128 stands for zero in the data rows.
Here are some points, each followed by its number:
{225, 221, 229, 170, 126, 122, 163, 084, 140, 060} 0
{202, 084, 189, 152, 084, 141, 125, 166, 092, 139} 1
{137, 118, 094, 120, 108, 135, 153, 114, 116, 126} 2
{157, 074, 108, 137, 089, 173, 136, 112, 060, 124} 3
{146, 146, 104, 121, 135, 099, 115, 100, 103, 134} 4
{188, 082, 111, 127, 087, 112, 184, 106, 071, 154} 5
{140, 137, 134, 093, 121, 176, 111, 182, 128, 095} 6
{129, 112, 143, 144, 157, 112, 111, 128, 147, 142} 7
{108, 089, 165, 136, 123, 169, 088, 128, 156, 083} 8
{159, 117, 123, 123, 135, 164, 121, 097, 129, 131} 9
{150, 073, 135, 154, 079, 149, 079, 069, 145, 104} 10
{164, 099, 120, 126, 140, 182, 118, 084, 132, 128} 11
{114, 180, 100, 117, 160, 115, 116, 152, 155, 145} 12
{148, 135, 108, 126, 123, 100, 125, 106, 110, 123} 13
{102, 071, 085, 162, 066, 122, 147, 108, 103, 162} 14
{176, 148, 078, 155, 146, 154, 145, 191, 127, 159} 15
{116, 130, 137, 108, 106, 110, 130, 139, 126, 135} 16
{147, 103, 191, 198, 227, 218, 087, 156, 211, 051} 17
{136, 189, 137, 137, 153, 145, 165, 081, 157, 109} 18
{166, 178, 172, 091, 132, 126, 121, 105, 153, 095} 19
{165, 185, 138, 095, 150, 112, 140, 173, 113, 149} 20
{116, 086, 081, 095, 118, 115, 111, 104, 112, 124} 21
{117, 172, 102, 118, 155, 110, 115, 147, 150, 146} 22
{117, 084, 088, 078, 082, 099, 136, 055, 056, 128} 23
{140, 110, 147, 138, 128, 110, 136, 155, 102, 161} 24
{177, 143, 046, 156, 135, 059, 157, 069, 063, 169} 25
{099, 095, 138, 109, 115, 058, 169, 034, 110, 158} 26
{158, 181, 146, 102, 147, 106, 136, 171, 118, 149} 27
{158, 135, 100, 123, 120, 084, 119, 091, 101, 116} 28
{141, 154, 129, 137, 139, 127, 123, 139, 127, 101} 29
{151, 160, 159, 141, 118, 119, 120, 126, 124, 132} 30
{149, 139, 131, 091, 112, 188, 107, 196, 132, 085} 31
{037, 059, 046, 085, 116, 155, 098, 127, 116, 118} 32
{143, 137, 126, 090, 118, 185, 116, 192, 135, 086} 33
{115, 118, 121, 131, 152, 094, 120, 102, 113, 116} 34
{134, 100, 097, 188, 138, 132, 165, 135, 127, 171} 35
{054, 092, 151, 147, 105, 154, 127, 152, 158, 119} 36
{114, 108, 135, 118, 121, 089, 150, 076, 121, 149} 37
New points follow, each followed by the numbers of its five nearest points above by angle, nearest first.
{166, 143, 169, 163, 123, 151, 151, 145, 107, 106} 0 1 30 29 17
{118, 154, 118, 134, 081, 116, 108, 124, 149, 136} 16 30 22 14 10
{000, 045, 172, 166, 079, 193, 135, 190, 189, 102} 36 8 32 17 14
{106, 137, 106, 161, 099, 145, 087, 062, 163, 131} 10 11 9 14 8
{155, 160, 156, 101, 130, 125, 124, 110, 144, 102} 19 0 18 30 29
{034, 082, 158, 154, 096, 162, 133, 153, 166, 114} 36 8 32 14 17
{150, 159, 131, 135, 149, 124, 120, 144, 128, 095} 29 0 19 20 27
{066, 089, 110, 169, 136, 114, 124, 082, 143, 092} 34 36 32 10 26
{149, 163, 169, 147, 142, 105, 150, 119, 136, 093} 0 19 30 29 18
{109, 109, 074, 142, 132, 119, 112, 139, 120, 141} 32 21 14 35 25
{032, 083, 162, 152, 094, 162, 133, 152, 167, 111} 36 8 32 14 17
{166, 119, 146, 067, 141, 149, 166, 147, 096, 177} 20 27 24 5 1
{025, 078, 158, 150, 095, 165, 133, 163, 166, 114} 36 8 32 14 17
{088, 084, 080, 161, 125, 165, 133, 128, 106, 116} 32 14 3 35 36
{120, 113, 147, 143, 153, 105, 114, 130, 151, 143} 7 17 34 24 36
{184, 193, 182, 076, 138, 119, 125, 094, 159, 084} 19 0 18 30 29
{145, 118, 161, 169, 186, 178, 107, 146, 174, 087} 17 8 7 29 11
{040, 083, 155, 148, 098, 160, 133, 155, 161, 116} 36 8 32 14 17
{141, 089, 115, 130, 091, 096, 114, 090, 088, 136} 23 28 5 14 13
